In the data rows, the value 128 means zero.
Some points:
[149  88 115 129 137 157 124 152 132 130 155 164 175 177  93 146 143 158
 115 146 120 137 173 129 168 118 141 108 139 133 110 139 135 118 127  91
 127 103  79 137 168  73 116 141 127 155 122 137 119  88 111 126  86 148
 124 135 167 118 155  84 150 180  61 132]
[ 83 100 161 139 150 152 148 156 163 169 133 146 142 128 147 126 123 139
 174  91 170 149 138  91 185 113 100 153 115 144 125 103 120 195 166 114
 133 114 104 164  96 174 150 122 136 145 132 117 125  93  77 123  96  58
  79  53  86  88  66 152 128 141 137 131]
[148 142 108  98  98 122 140 137 140 124 138 150 104 121 133 172 133 184
 109 156 120 127 102 144 114 119 125 172 170 126 175 123 120 202 184 133
 127 111 176 193  88  97  82 153 136 128 133 165 111 134 152 148 123 133
 133 177  95  88 131 128 136  94  72 145]
[118  92  93 152 107 109 121 128 130 147 117 112 158 103 128 157 117 125
 187 134 107 133 162 131  94 114 100 113 116 146 170 189 108 139 187 100
 140 121 179 130 111 141 135 131  89 160 128 102 120 140 169 148 209 177
 131 121 122 147  78  83 126 123 132 132]
[178 112 164 156  80  85 139 154 137 127 146 124 115 141  84 162 144 120
 120 153 181 125  94 126 136 158 109 144 111 121 150 120 108 140 102 138
 127 138 107 118 154 133 131  91  95  87 118  53 119 121 163 133 139 126
  99 146 106 141 156 123 124 157 113  54]
[ 93 127 142  97  91 118 141 139 135 151 153 144 150 111 130 118  89 115
 141 141 141 134 172 105 103 163 171 139 178 206 100 121  87  96 111 134
 171 116 150 138 144 172  82  69 146 106  94 126 133 116 104 139 124 129
 115 195 143 141 134 121 128 101 139 105]
[100 103 137  67 140 120 133 126 126 151 136 130 121 156 117 122  91 119
 135 133 120 124  96 144 139 148 104 107 105  92  71  39 149 123 111  88
 107  96  86 143 123 125 115 137 137 159 130 154 152 145 186 171 177 164
 136 138 168 143 117 124 149  43 126  63]
[188 134 132 113  90 149 108 133 137 141 100 125 147 134  94 119 144 134
 136 138 122 142 135 121 130  67 140 124  98 138  77 161 144 130 116 150
 127  75 132 146 145 137 110  75 165 113 145  89 122 172 134 126 150 125
 131 106 162 134 149 183 128  61 108 164]
[113 121 140  82  94 129 108  89  82  83  86  69  94 123  65  78 121 121
 124 137 140 131 173 163 175 195 131 159 154 126 151 214 145 154  90 130
 145 122 135 120  56 126  95 132 106 124 123 128 117 116 134 104 119  88
 151  80 156  67 149 112 173 108 172  86]
[130 112 207 155  93 122 121 118 118 123 114 120 118 112 108 123 115 127
  92 102 143 108 110 124 132 153 138 158 168 195 124 125 112 126 108 129
 133 130 137 102 109 177 244 223 237 241 232 188 169 185 171 164 168 145
 121 165 160 158 207 191 190 255 142 172]
[113 148 136 140  94  96 123 104 117 130 176 139 139 181 148 159 177 100
 208 128 102  84 149 142  95  97  93  96 150  92 131  97 145 114 114 129
 103 128 132  90 105 120  47 115  99 151 138 132 129 116 116 112 135 116
 130 151 137 150 139 199 156 156 130 155]
[157 123 139 114 167 170 155 160 157 133 143 162 106 147 123 144  72 121
 117 154 118 122 161 144 102 160 149  80 115 150 122 146 142 116 126 146
 137 209 137 154 130 112 100 140 150 148 143 134 129 144 121 125 108  58
  45   0  41 135 116 126 130 145 133 140]
[154 157 106 123 118  78 132  74 123 113  91  92 108  17 120  46 184   5
 123 141 114 165 141 178 191 107 137 110 157 205 111  71 192  73 152  73
  33 166 154 159 104  48 179 130 155 123 122 103  97 119 114 140 117  30
  87 168 128  93 108 104 112 142  87  88]
[142 140 149 125 160 118 155 160 138 117 145 136 103 167  73  97 114  77
  95 114 133 167 144  68 138 134  99  94  78 117 128 132 167 136 168  86
 163 134 167 125  99 135 145 135 101  94 120 164 144 144 103  69 131 154
 159 164 102 139 127 161 148 141 132 144]
[135 135 108 176 147 119 132 161 125 141 152 129 132 121 102  94  87  93
 151  98 114 136  90 152 100 106 129 112  51 161 147 128 102 153 151 202
 138 159  80 108  73  89 116 120 176 129 136 161 136 107 120 113 110 150
 153 129 141 102 124 137 174 115 130  99]
[134 126 143 154 146 130 115 111 124 125 119 135 123 132 106 139 134 213
 158 136 155 152 108  97 112 119 129 136 139 112  64 103 128 140 134 130
 148 156 179 146 213   0 123 141 151 130 131 104  96 119 108 130 129 147
 142 162 139  92 105 131  95 152 255 133]
[117 102 119 138 148 175 148 144 143 169 141 130 157 151 141 139 124  79
 114 113 173 137 133 142 140 116 109 150 153  81 156 109 174  89 125 177
 192  76 186  61 122  95 140 141 176 144 125 145 139 151 136  92  93 104
  91  82  55  89 117 100 114 120 110 109]
[ 85 111  95 130 135 132 169 174 136 135 158 115 154 133 145  65 134 150
  71 116 139 173 163 174 127  97  90  81  89 135 115 120  95 163 116 151
 100 123 156 129 208 173 127 149 104 128 176 163 143 139 155 105  90  64
  88 105  96 125 145 104 102 120 155 126]
[133 119  99 108 145 141 150 148 132 132 131 131 115 146 121 121 207 198
 141 159  95  81 151 152 143 136 156 112  95 136  98 128 127 119 114 133
 118 131 110  76   0 170 151 142 149 117 117 136 127 128 102 147 137 162
 134 152 137 154 165 124   0 150 150  84]
[112  89  91 105 127 126 120 125 117 120 113 116 121 152 139 129 136 108
 161 152  92   9  62 114 144 138 131 142 124 177 230 153 165 139 139 147
 136 153 155 168 255 166 147 152 138 123 118 145 116 114  92 152 158 159
 151 124 115 107 132 152  72 102 107 136]
[ 92 144 147 153 126 152 179 140 166 148 166 148 131 100 107 116 136 105
 144 203  87 126 107 133  89 131 136 136  96  48  99 149 114 107 130 126
 146 140 133 164 135 160 209 138 109 153 119 117 143 130 118  95  64 117
  82 102 142  64 145  98 142  95 135 161]
[166 174 204 255 145 132 109 119 124 112 126 129 125 146 156 158 147 141
 138 168 188 222 218 204 221 181 155 141 167 127 122 142 114  96 102 136
 128 167 118 140 157 177 165 203 161 163 162 175 153 138 122 159 162 162
 173 138 143 146 127 176 134  42 110 111]
[148 126 121 138 130 135 119 116 130 114 135 129 143 167 183 104  90 165
 138 127 108 115 104 126 156 124 147 101 106 119 162  90 103 135 125 122
 118 112 228 111  91 112 158  91 106 102  98 115 105 137 143 154  90 134
 139 120 200 187 138 166 173 148 106 108]
[143 172 132  85 169 160 146 116 131 144 116 120 139 123 154 153 164 196
 146 128 148 159  83 157 119 154 100 108 134 144 144 149  93  95 147 108
 118 116 115  98 141 169 132 150 153 110 135 122  88  78 108  58 173 117
  98 136 162 133 141 136 175 143 120 110]
[134 162 173 148  86 114 110 111 113 117 115 101 132 139 124 138 123 118
   0   0   0  81 113 131 133 135 139 138 151 136 114 117  97 106  91 118
 133 103 105 111 142 142 123 121 113 110  97 102  87 101 117 140 153 143
 129 116 102  63  43 103 107 145 129 136]
[228 236 162 172 204 144 144 140 135 128 136 129 132 129 132 119 141 130
 178 151 107 124 134 131 139 160 201 217 200 197 231 136 137 113 101  56
  61  15  44 116 166 197 158 149 159 159 166 189 216 213 204 160 116 130
 132 120 121 131 111 126 155 195 244 143]
[150 139 120  93  59 130  81  60  99  12  77 120 114 117 115 125 126 107
 155 111 152 128 124 104 146  84 101 154 114 119  90 103  45  50  98 113
 141 130 102 138 129 179 127 102 146 132 134 155 103  99 132 130  94 124
 167  96  64 120 111  76 132 136 157 106]
[130 159 124 129 150  63 102  92  57 101  58  36  37  50  35  69  15 144
 180 162 177 153 171 199 127 194 196 157 125  92  68  30  82 150 121 127
  99  62  99  12 174 126 123 144 102 115 112 111 109 111  83 103 103 157
  90  99  79 124  96 138  92 167  41 254]
[125  88 120 120  69  63  13 101  68  91 103 124  95 112 164 130 121 117
  41 170 149 141 106  85 119 131 141 117 128 122 185 125  45  69  78  79
 102  92  82 131  88 101 125 137 119 144 133 127 157 129  94  61 101 107
  96 111 123 115  90 148 111  84 151 151]
[ 94 119 107 109 127 125 104 120 126 114 118 151 126 113  96 137 191 191
 146 116 121 151 141  64 104 102 127 106 177 112 188 116 164 147 142 165
 131 195 121  70 152 141 166  85 117 107 130 134 155 147 161 168 138 148
 102 130 152 114  94 116 147 108  94 131]
[ 81 152 140 125 139 108 140 107 114 120 134 114 122 106 154 106 149 201
 136  90 164 137  80 130 107 112 141 117 111 148 149 177 193 113 101 136
 164 122 135 222 135  97 111  93 110 162 123 109 174 143 160 115 134 151
 163 128 103 147 124 131 110 153  66 138]
[100 107 132 106 157 137 150 135 147 144 118 112 125 118 150 163 151 120
 112 145  87 147 140 146 169 122 128 170 108 118 167 108  96 112 141 129
 136 143  85  91 127  74 116  76 117 129 118 127 128 133 107 131 168 118
 190 150 120 227 213 122 167 128 141 159]
[ 95  74 111 143 128 102 136 136 116 129 121  99 120 153 183 155 111 147
 129 162 132 135  70 130 122  87 122 141 157 149  76 204 207 114 149 134
 104 152 111 124 104 172 115 116 122  71 123 145 119 136 147 150 113 157
 126 158 123 132  94 115 158 136 140 177]
[125 168 118  93 101 167 116 144 148 115 116 130 173 123 189 134 104  81
 134 117 156 136 135 122 114 145  75 119 138 135 125 112 132 141 119 164
 125 127  85 149 106  82 152 148  61  93 102 116 123 134 136 168 140 189
 122 132 142 131 175 170 123 147 130 156]
[131 133 128 140 166 138 156 145 126 138 118 163 127 105 177 151 154 127
 118 107 152  76 123  81  60 132 142 128 103 129  75 169 114 119 114  90
  97 129 136  42 154 110 112 152 101 127 123 119 128 127 143 176 133  95
 200 141 131 102 138 168 153 111  89 105]
[126 126  79 154 159 130 120 125 125 151 122 140 138  99  95  96 114 116
  75 117 138  79 192 125  94 120 144 149 127  49 102 104 141 125 169 153
 141 128 117 218 109 147 123 134 129 104 140 129 148 101 130 120 139 127
 128 124 126 170 135 180 163 162 137  74]
[155 132 130 148 129 102 106 113 117 121 131 137 118 129 120 137 114 103
  92   0 126  59 103 121 129 151 137 156 159 136 134 119 112 104 103 103
  95 140 132 147 105 142 140 140 116 108 115  91 112 102 121 107 108 124
 120 124 142 160 158  26 107  38 155 227]
[146 152 141 134 143 170 119 120 158 133 133 142 120  72 146 116  68  70
  84 136 148 125 112 125 158 107 106  95 109  51 138 159 156 187 150 137
 143 150 111  95 147 164  74 108 139 179 137 128 126 136 108 120 104 117
 124 174 182 154 109 107 100 148 144 116]
[121 131 111 118 134 105  98 100 110 137 131 129 133 163 154 175 157 102
 158 143  95 164 102  89  69 140 153 135 145 141 103 116 124 197 126 164
 148 134 132 169 148 135 121 164 130 107 129 115 141 169 120 120 147 113
 174 110 155 151 122  62 110 167  87  95]
There is one direction along which these points spread out most. Take the direction at right angles to it along which they spread out most. Then take the direction at right angles to both along which they spread out most. Go by this last direction. How far along it is each point below, from 0 to 99? The average is 50, and the first point in the table lies past the average. One standard deviation of the points above along it is 16.
[121 131 111 118 134 105  98 100 110 137 131 129 133 163 154 175 157 102
 158 143  95 164 102  89  69 140 153 135 145 141 103 116 124 197 126 164
 148 134 132 169 148 135 121 164 130 107 129 115 141 169 120 120 147 113
 174 110 155 151 122  62 110 167  87  95] 41
[148 142 108  98  98 122 140 137 140 124 138 150 104 121 133 172 133 184
 109 156 120 127 102 144 114 119 125 172 170 126 175 123 120 202 184 133
 127 111 176 193  88  97  82 153 136 128 133 165 111 134 152 148 123 133
 133 177  95  88 131 128 136  94  72 145] 44
[100 103 137  67 140 120 133 126 126 151 136 130 121 156 117 122  91 119
 135 133 120 124  96 144 139 148 104 107 105  92  71  39 149 123 111  88
 107  96  86 143 123 125 115 137 137 159 130 154 152 145 186 171 177 164
 136 138 168 143 117 124 149  43 126  63] 45
[ 83 100 161 139 150 152 148 156 163 169 133 146 142 128 147 126 123 139
 174  91 170 149 138  91 185 113 100 153 115 144 125 103 120 195 166 114
 133 114 104 164  96 174 150 122 136 145 132 117 125  93  77 123  96  58
  79  53  86  88  66 152 128 141 137 131] 81
[166 174 204 255 145 132 109 119 124 112 126 129 125 146 156 158 147 141
 138 168 188 222 218 204 221 181 155 141 167 127 122 142 114  96 102 136
 128 167 118 140 157 177 165 203 161 163 162 175 153 138 122 159 162 162
 173 138 143 146 127 176 134  42 110 111] 64
[ 95  74 111 143 128 102 136 136 116 129 121  99 120 153 183 155 111 147
 129 162 132 135  70 130 122  87 122 141 157 149  76 204 207 114 149 134
 104 152 111 124 104 172 115 116 122  71 123 145 119 136 147 150 113 157
 126 158 123 132  94 115 158 136 140 177] 40
[130 159 124 129 150  63 102  92  57 101  58  36  37  50  35  69  15 144
 180 162 177 153 171 199 127 194 196 157 125  92  68  30  82 150 121 127
  99  62  99  12 174 126 123 144 102 115 112 111 109 111  83 103 103 157
  90  99  79 124  96 138  92 167  41 254] 69
[126 126  79 154 159 130 120 125 125 151 122 140 138  99  95  96 114 116
  75 117 138  79 192 125  94 120 144 149 127  49 102 104 141 125 169 153
 141 128 117 218 109 147 123 134 129 104 140 129 148 101 130 120 139 127
 128 124 126 170 135 180 163 162 137  74] 62
[146 152 141 134 143 170 119 120 158 133 133 142 120  72 146 116  68  70
  84 136 148 125 112 125 158 107 106  95 109  51 138 159 156 187 150 137
 143 150 111  95 147 164  74 108 139 179 137 128 126 136 108 120 104 117
 124 174 182 154 109 107 100 148 144 116] 63
[ 93 127 142  97  91 118 141 139 135 151 153 144 150 111 130 118  89 115
 141 141 141 134 172 105 103 163 171 139 178 206 100 121  87  96 111 134
 171 116 150 138 144 172  82  69 146 106  94 126 133 116 104 139 124 129
 115 195 143 141 134 121 128 101 139 105] 43
[131 133 128 140 166 138 156 145 126 138 118 163 127 105 177 151 154 127
 118 107 152  76 123  81  60 132 142 128 103 129  75 169 114 119 114  90
  97 129 136  42 154 110 112 152 101 127 123 119 128 127 143 176 133  95
 200 141 131 102 138 168 153 111  89 105] 42
[117 102 119 138 148 175 148 144 143 169 141 130 157 151 141 139 124  79
 114 113 173 137 133 142 140 116 109 150 153  81 156 109 174  89 125 177
 192  76 186  61 122  95 140 141 176 144 125 145 139 151 136  92  93 104
  91  82  55  89 117 100 114 120 110 109] 79
[113 121 140  82  94 129 108  89  82  83  86  69  94 123  65  78 121 121
 124 137 140 131 173 163 175 195 131 159 154 126 151 214 145 154  90 130
 145 122 135 120  56 126  95 132 106 124 123 128 117 116 134 104 119  88
 151  80 156  67 149 112 173 108 172  86] 48
[118  92  93 152 107 109 121 128 130 147 117 112 158 103 128 157 117 125
 187 134 107 133 162 131  94 114 100 113 116 146 170 189 108 139 187 100
 140 121 179 130 111 141 135 131  89 160 128 102 120 140 169 148 209 177
 131 121 122 147  78  83 126 123 132 132] 41
[228 236 162 172 204 144 144 140 135 128 136 129 132 129 132 119 141 130
 178 151 107 124 134 131 139 160 201 217 200 197 231 136 137 113 101  56
  61  15  44 116 166 197 158 149 159 159 166 189 216 213 204 160 116 130
 132 120 121 131 111 126 155 195 244 143] 42
